(in the rows, 128 means zero)
These are runs of 6 systems, one row a step. Runs of the same system follow the same rule from any start.
seq 1, rok (10 x 22):
[[139 123 124 113 144 148 161 137 108 110 116 125 112 138 130 139 148  95
  115 124 116 186]
 [153 126 108 139 128 142 110 118 156 122 160  96 104 148 125 116 156 135
  138 134 114 135]
 [118 135 117 128 151 123 105 131 152 115  99 142 172 146 132 135 142 112
  147 139 116 142]
 [119 145 111 160 144 147 123 171 133 144 135 132 109 140 131 120 111 145
  135 123 150 120]
 [107 108 141 124 108 115 114  99 137 135 109 125 139 125 110 123 121 141
  153 114 135  97]
 [122 133 115 122 135 121 137 138 128 127 125 157 150  96 145 138 112 130
   84 124 145 127]
 [142 127 160 124 107 122 125 138  89 145 139 119  90 130 123 123 113 143
  140 148 121 121]
 [139 119 120  94 131 125 166  98 138 117 121 111 150 114 120 140 140 100
  128 100 132 131]
 [130 132 128 162 128 139 120 135 135 124 155 138 124 130 144 122 133 146
   90 159 104 157]
 [138 131 138 108 137 125 113 136  98 122  96 123 103 157 114 138 149 105
  170 120 135 132]]
seq 2, kevo:
[[133 146 138 100 120  87 122 122 149 165 121 142 147  91 130 140 106  98
  105 121 153 119]
 [142 132 152 146 127 126 166 142  99 131 137 126 126 132 144 120  86 159
  135 157 106 101]
 [123 111 150 115 132 140 149  91 103 129 138 106 103 125 127 131 155 103
  126 102 130 162]
 [146 137  91 131 108 142 131 140 141 100 144 140 143 110 113 138 146 138
   89 146 117 128]
 [140 118 125 105 148 114 101 149 130 129 119 115 118 151 145 118 121 134
  158 153 115 157]
 [139 150 121 141 150 133 141 110 144 125 127 118 152 132 136 141 149 106
  139 100 145  97]
 [ 88 123 133 164 116 147 122 144 139 131 132 149 139 131 114 116 117 154
  119 141 118 150]
 [146 122 125 102 124 114 116 140 113 133  89 126  86 137 117 135 127 113
  137 106 153 127]
 [120 122 123 117 120 121 128 104 139 125 158 126 170  98 138 126 123 149
  121 129 134  89]
 [128 137 160 146 127 121 141 137 132 151 112 138 116 140 130 128 107 109
  117 152 102 169]]
seq 3, Lela, 10 rows:
[[153 176 150 166 155 152 127 162 101 111 133 117 142 188 127 131 159 103
  184 178  77 147]
 [ 89 115  88 137 155 178 148 136 157 124 120  99 121 156 100 115 149 125
  181  61 164 142]
 [103 112  97 164 120 114  42 116 185 124 105 166 147 131 137 126 137 165
   97 131 138 110]
 [124 152 152  84 140  92  97 184  74 147  90 161 126 117 131 141 101 106
  151 140 159 124]
 [113 119 152 130 106 126 193 109 145 162 151  97 137 103 113 111  73 150
  152 103 137  79]
 [125 100 139 166 128 124 139  76 120 105  94 163 126 120 160 144 142 135
   48 122 107 149]
 [163 161 124  90 111 137 112 181  65 126 181 122  91 107 114 136 155 112
  119 152 142 142]
 [135  98 125  95 104 124 173  97 185 125 131  77 157 139  90 108 109 130
  182 136  83 133]
 [145 128  98 178 202 130 125 108 153 108 106 145 137 150 211 140 149 125
   79 116 134 141]
 [113 180 162 143 103 151  67 179  67 145 166 140 103 139  84 132 165 115
  165 157 139 125]]
seq 4, naki:
[[100 151 121 143 117 130  83 133 147 140 193 153 167  85 136 127 143 138
   78 153 141 139]
 [153 129 155  87 108 107 155 170  98 144  77 127  86 147  99 133  83 111
  162 149 107 152]
 [129  97 102 136 162 139 152  73 146 115 159  88 136 121 172 116 135 159
  135  81 156  75]
 [112 165 162 166 105 124  96 121 132 135 130 179 157 116 113 151 161  91
   68 170  97 175]
 [152 117  87  61 140 145 166 204  79 107 107 107  80 139 108 122 102 139
  175 118 150 138]
 [124  97 137 155 118 109  98  28 204 147 163  82 146 135 142 107 143 150
  143 116 114  89]
 [118 179 136 152 161 124 132 178  98 109  73 211 176 120 150 172 134  85
   66 152 125 162]
 [130 111 117 104 106 172 140 188  81 141 191  69  48 138  91  91 113 175
  195 129 146 127]
 [130  97 147 119 103  71 118   4 209 135  64 127 181 124 117 146 141  98
  125  86 116  82]
 [121 164  87 172 188 155 128 219  92 102 151 194 148 106 200 139 113 155
   35 168 144 168]]
seq 5, lag (10 x 22):
[[ 88 156 160 137 123 135 147 125 139 139 162 153 196  95 120 134 132  98
   97 153 104 176]
 [162 114 102 135 132 157 173 170 103 116  98 112  46 160 118 126 113 141
  131 114 130 149]
 [127 101 127 100 129 110  73  52 150 117 151  97 157 127 136 126 179 125
  155 115 128 104]
 [122 179 107 146 132 131 134 192 155 129 117 181 173 109 121 146 108 108
   81 162 122 155]
 [131 101 147 134 149 146 139 152  75 135 119  89  55 174 141 101 108 160
  195 119 131 121]
 [114 128 133 121 111 113 118  44 182 134 131 128 190  98 109 146 168  91
  114  81 147  94]
 [123 138 100 158 123 144 123 207 113 112 122 188 120 116 140 128  91 174
   60 182 114 162]
 [150 104 176  77 135 109 125 110  81 162 116  67  61 160 127 114 125 103
  215 108 139 127]
 [126 146  92 142 119 135 162  71 197 104 164 131 233  82 121 149 152 121
   79 104 130  76]
 [114 119 142 175 140 143 104 195  96 130 104 173  68 157 156 113  99 161
   86 192  93 218]]
seq 6, kevo, 10 rows:
[[ 91 113 133 141 146 143 114 157  89 103  78 166 129 149 132 132 125 145
  137 127 128 145]
 [129 134 121 105 111 123 104 129 142 159 155 107 103 106 108 125 131 117
  139  98 174 107]
 [124 111 134 130 107 107 149 104 154 118  95 148 172 120 122 132  95 145
  115 148  95 112]
 [131 135 150 140 160 129 127 148  79 146 140 132  86 127 172 128 123 124
  110 126 150 146]
 [141 139 136 107  86 137 144 110 124 118 155 101 138 122  76 134 155 112
  155 125 116 105]
 [123  96  95 123 150 130 151 132 165 110 112 141 144 123 154 121 106 146
   89 134 112 174]
 [156 155 146 147 140 120  75 133  93 135 136 128  91 152 151 137 158 120
  139 145 137 109]
 [102 138 120  96 123 145 161 137 141 116 137 119 192 111  86 130 134 108
  166 114 131 126]
 [131 100 109 171 133 129 131 128 179 143 108 128  85 145 152 110  93 164
   95 127 120 151]
 [132 141 158 116 133 114  81 114  57 111 107 149 128 134 133 154 172 107
  141 124 146  97]]
seq 7, rok:
[[148 157 146 167 126 135 116 130 123 151 154 124  96 136 140 129 139 119
  109 142 125 131]
 [120 116 121 100 124 140 139 128 112  97 105 123 147 140 100 133 147 122
  164 118 121 132]
 [127 120 103 143 139 130 123 130 178 147 148 123 119 119 146 117 116 138
   99 123 136 152]
 [140 138 149 136 127 113  97 126  99 117 102 143 134 148 133 140 138 132
  149 145 116  98]
 [104 132 113 106 141 146 156 151 131 136 149 120 145 107 118 123 117 119
  139 104 155 141]
 [140 114 142 157  97 116 124 103 158 140 116 130 108 134 121 125 109 147
  112 144 104 119]
 [129 127 121 103 161 128 121 132  81 101 113 141 142 122 156 146 150 118
  125 113 151 121]
 [126 147 135 126  97 137 133 147 148 157 177 108 120 115  94 111 116 128
  137 145 121 144]
 [148 102 124 129 138 112 153 100 143 108  68 131 130 150 140 138 119 128
  127 121 107 124]
 [117 146 121 141 155 147 100 138 104 129 182 131 130 113 158 129 161 135
  108 123 156 129]]
seq 8, Lela, 10 rows:
[[119 122 135 196  91 143 106 136 125 109  72 163 106 169  94 133 131 164
  132 139 105  97]
 [ 99  99 106  62 147 123 105 131  98 123 131 128 124  92 137 130 139 124
  127  80 190 137]
 [140 149 145 141  82  94 120 125 184 164 145 135 152 109 111 121  84 140
  112 178  97 104]
 [145 115 146 116 168 128 176 130  59 102  76 134 112 146 165 143 121 118
  134 114 124 136]
 [116 142 135 151 104 154 126 106 140 156 214  98 115 102 111 116 153 131
  112 115 146 120]
 [139 109 108 110 106 125 130 132 144  85  66 157 149 144  96 144 135 125
  115 153  79 165]
 [151 131 101 105 180 128 117 155 115 141 169  92  96 129 182 114 121 139
  144 117 169 120]
 [107 149 175 159  93 121 115  88 155 142 119 134 168 140  85 136 148 102
  156 142  93 115]
 [118 119  78 123 168 154 167 183 113 101  94 156 125 123 147 134 109 138
   98 100 157 154]
 [133 116 160 140  92 109  64  97 129 163 167  99  78 131 125 108 131 159
  147 141 130  99]]
seq 9, naki, 10 rows:
[[121 114 117 165 164 120 105 135 169 148 119 130 108 152 175 111 101 152
  119 134 129 146]
 [129 170 168 142 130 129 116 135  71 132 130 142 139 132 121 148 152 104
  152 131 140  85]
 [ 89 103 110 112 100 148 168 138 156 130 134 127 141  99  83 115 100 148
  125 105 135 146]
 [160 105 127 141 124  98  92 102 133 130  96 137  79 141 160 132 127 146
   92 135 124 121]
 [122 158 142  91 155 126 128 142  83 124 174 126 176 100 147 138 146 103
  141 138 143 122]
 [133 124 131 145  91 142 182 136 176 147 127 106 109 138  82 113  94 128
  131 136  94 158]
 [146  96 111 138 161 124 105  93 101  86  83 137 110 153 171 143 161 145
  116 101 139 107]
 [104 171 127 118 125 138  92 153 134 147 200 131 169  97 114 128 156 107
  123 150 143 147]
 [150 112 130 112  99 116 175 155 150 133  61 123 102 154  87 121  71 133
  161 141  95 134]
 [117  98 114 161 179 135 103  77 118 115 140 118 123 134 198 124 156 162
  115  86 163  88]]
seq 10, somi, 10 rows:
[[132  91 123  90 107 117 118 114 102 114 133 113 113 117 124 120 121 171
  146 123 132  92]
 [132 131 145 126 127 106 142  96 165 155 140 126 147 105 144 130 116 101
   92 133 118 152]
 [155 145 121 130 147 149 161 166  77 101 124 132 114 142 140 139 133 128
  128 143 119 130]
 [109 106 137 125 108 142 110 102 144 142 153  95 103 136 101 110 150 131
  154 110 132 143]
 [145 136  93 130 142 119 131 118 171 106  99 148 169 123 136 147 137 110
   97 124 125 129]
 [127 137 134 125 149 132  95 176  90 131 146 130 109 143 150 118 119 151
  152 161 131 136]
 [115 136 153 126  99 125 146 100 154 154 117 111 137 125  83 130 127 100
  160  98 136 104]
 [114 104  92 145 154 138 143 128 139  93 116 156 161 115 165 128 117 166
   83 128 125 133]
 [142 148 168 127 115 111  80 147  81 157 131 135  74 137 125 132 134 116
  133 153 136 137]
 [130 120 112  79 108 133 180 105 149 114 135  99 170 105  87 129 123 119
  156 100 131 103]]
seq 11, somi, 10 rows:
[[162 157 145 147 106 133 188 127 107 149 159 115 106 106 122 135 103 126
  104 126 132  86]
 [119  85 139 116 122 144 154  90 106  97 125 119 121 132 126 127 148 134
  115 128  94 175]
 [162 143  92 118 140 133 116 137 144 130 147 117  95 124 137 136 155 106
   97 115 151 147]
 [150 133 120 111 126 126 114 132 140 109 137 108 150 150 116 124 141 133
  168 160  92 129]
 [106 134 120 141 164 136 133 137 158 145 116 123 139 140 142 124 123 112
  146 104 147 146]
 [121 141 129 163 120 140 103 138 115 116 123 153 138 134 122 136 139 149
  125 139 131  94]
 [100 109 134  95 115 114 115 132 125 136 108 138 132 111 108 127 113 124
  138 118 139 139]
 [147 127 122 136 125 115 148 123 142 138 133 126 125 118 146 127 100 146
  110 127 131  98]
 [123 126 161 127 130 125 134 114  89 125 132 131 132 126 141 135 138 119
  123 142 113 144]
 [134 134 112 116 116 145 152 143 130 128 142 116 109 115 104 128 133 119
  121 112 141 139]]
seq 12, lag (10 x 22):
[[133 122 140 129 149 116 121 112 108 144 108 120  96 134 149 135 126 121
  137  92 164 102]
 [108 138 139 131  91 128 121 114 132 131 159 142 166  95 104 130 133 140
  107 142 124 105]
 [140 113 130 114 134 122 159 152 120 134 100 134  99 130 138 123  87 133
  111 137 117 164]
 [157 127 135 118 132 123 121  91 106 123 154  97 113 131 145 132 163 123
  142 115 134  98]
 [107 144 120 128 114 140 136 134 156 118 144 147 184 108 105 134 134 116
  105 148 106 160]
 [151 114 111 134 153 137 140 163 115 122  98 119  69 163 144 119 113 140
  143 128 129 145]
 [119 131 139 118 125 116  93  79 136 127 146 113 159 126 124 134 168 111
  157 112 138  93]
 [107 145 107 146 122 139 146 174 155 129 118 169 159 110 116 131  98 136
   89 148 123 149]
 [143 102 149 127 141 121 122 130  88 137 105 105  57 162 148 114 115 147
  164 119 136 123]
 [117 141 133 109 111 117 121  77 151 126 153 126 191  89 111 146 161 100
  118 107 143  94]]

Which system made each of these runs?
seq 13:
[[133 152 169 115 158 163 187 158  26 114 173 109 123 130 139 131 145 106
  156 141 118 153]
 [114 107 108 159  79 173 153 100 182 135 144  97  83 139  61 115 154 129
  123  88 123 156]]
 -> somi
seq 14 (2 x 22):
[[103 136 140 128 111 132 113 149 126 147 175 118 147 112 115 108 104 165
  159 146 135  94]
 [118 115 159 136 114 104 152 102 142 153  63 145 116 129 119 135  95 111
  115 107 128 131]]
 -> naki
seq 15:
[[120 141 116 118 152  97  99 135 161 171 118 146 125 101 158 134 112 101
   97  99 181 132]
 [129 149 166 140  97 117 129 148  88 132 126 149 145 124 112 133  99 152
  144 168 110  77]]
 -> Lela
seq 16:
[[ 60  81 119 124 128 146 135 139 140 143 153 132 124  98 132  96  88 180
  111 107 152 159]
 [179 131 142 128  92  81  99  97 134 139  79 145  89 129 126 153 128 111
   90 135 124  99]]
 -> Lela
seq 17:
[[ 94 122  90 128 181 147 159 191 157 117  76 152 154 148 141 121  89 128
  141 120 131 183]
 [145 142 142 185 116 138  74 121 116 152 153 108  66 161 126 116 145 161
  161 127 142  67]]
 -> naki
seq 18, 2 rows:
[[145 109 149 110 151 127 150 107  68 106  78 130  89 149 152 149 154  97
  120 105 128 160]
 [128 155 104 124 109 151 126 135 147 134 219 104 148  94 107 120 150 134
  120 132 143 111]]
 -> Lela
seq 19, 2 rows:
[[122  91 113 100 127 117 129  91 150 134 134  98 128 118 134 114 115 150
  151  92 150  98]
 [131 150 145 162 133 110 116 113 144 137 126 162 157 113 155 144 128 115
   72 154 115 135]]
 -> naki
seq 20, 2 rows:
[[142 106 137 120 135 130 154  81 136 114 126 101 130 145 133 129 152 111
  135 123  97 151]
 [137 146  92 135 142 147 109 146 137 104 140 142 140 126 133 139 168 118
   97 130 134 146]]
 -> lag
seq 21:
[[144  82 121 118 122 108  94  78 120 116 112 107  97 140 145 120 135 171
  149 107 140  70]
 [114 155 147 106 133 103 123 108 147 142 162 148 196  81 145 142 136  88
   84 148 126 154]]
 -> somi
seq 22, 2 rows:
[[129 158 102 186 185 167 171 164 161 143 147 104 117 158 157 117 120 120
  143 107 143 140]
 [112 132 152 164  84 147  92 108 106 103 105 148 128 155  77 139 172 138
  152 135 107 102]]
 -> naki
seq 23, 2 rows:
[[153 124 116 183 150 154  68 133  90 105 147 121  65 177 167 123 172 168
  131 143 128 109]
 [ 79 146 148  69 105 118 105 129 145 144 117 134 189 106  60 139 150  68
  176 111 143 151]]
 -> lag
seq 24:
[[144 107 119 114 152  94 120 116 160 134  98 139 126 128 175 129 108 122
   88 141 114 172]
 [163 174 142 124 145 133 132 157  71 131 164 112 118 132 140 139 144 113
  158 142 140  98]]
 -> somi
seq 25, 2 rows:
[[ 81 104 104 178 104 156  89 125 165 111 105 156 137 144  95 120 141 170
  124 121 124 125]
 [121 136 126 105 134  96  60 158 108 146  91 163 111 121 132 140 121 123
  130 122 172 117]]
 -> naki
seq 26, 2 rows:
[[137 127 133 126 186 131 143 121  83 109 117 129 126 137 177 144 150 108
  119 106 143 137]
 [116 152 135 139  91 154 118 139 139 139 181 112 128 123  80 119 152 120
  142 141 120 138]]
 -> rok
seq 27, 2 rows:
[[156 117 140  89  64 124 149  79 114 115 117 100 105 119  60 142 163 103
  143 103 118 103]
 [134 104  69 102 154 121 130 130 173  95 152 137 181  99 175 121 116 159
   73 151 114 154]]
 -> lag
seq 28:
[[ 79 133 137 174  98 150  95 148 116 140 129 167 116 114 101 127 126 158
  104 120 155 113]
 [130  92 122  68  93 101 125 132 116 127  88 141 109 106 100 132  99 139
  122 116 143 127]]
 -> Lela
seq 29, 2 rows:
[[150 146 118 128 134 141 117 184 114 109 130 137 116 152 121 127 136 125
  127 180  92 184]
 [148 118 109 106 143 136 137 120 142 132 132  74 106 154 120 116 137 122
  195  92 145 106]]
 -> Lela
seq 30 (2 x 22):
[[ 85  98 157 102  86 115  64 124 113 158 136 119  94 127  91 101 122 155
  176 128 143 123]
 [151 136 112  97 125  89 171 113 166 131  86 146 177  92 132 149  82 114
  102 108 142  82]]
 -> lag
seq 31, 2 rows:
[[118 157 123 127 149 129 170 166 123 129 123 157 179 102 141 141  96 117
  114 130 139 117]
 [126 103 159 162 106 132 136 119 109 149 130 116  65 145 129 106 104 164
  130 131 118 126]]
 -> Lela
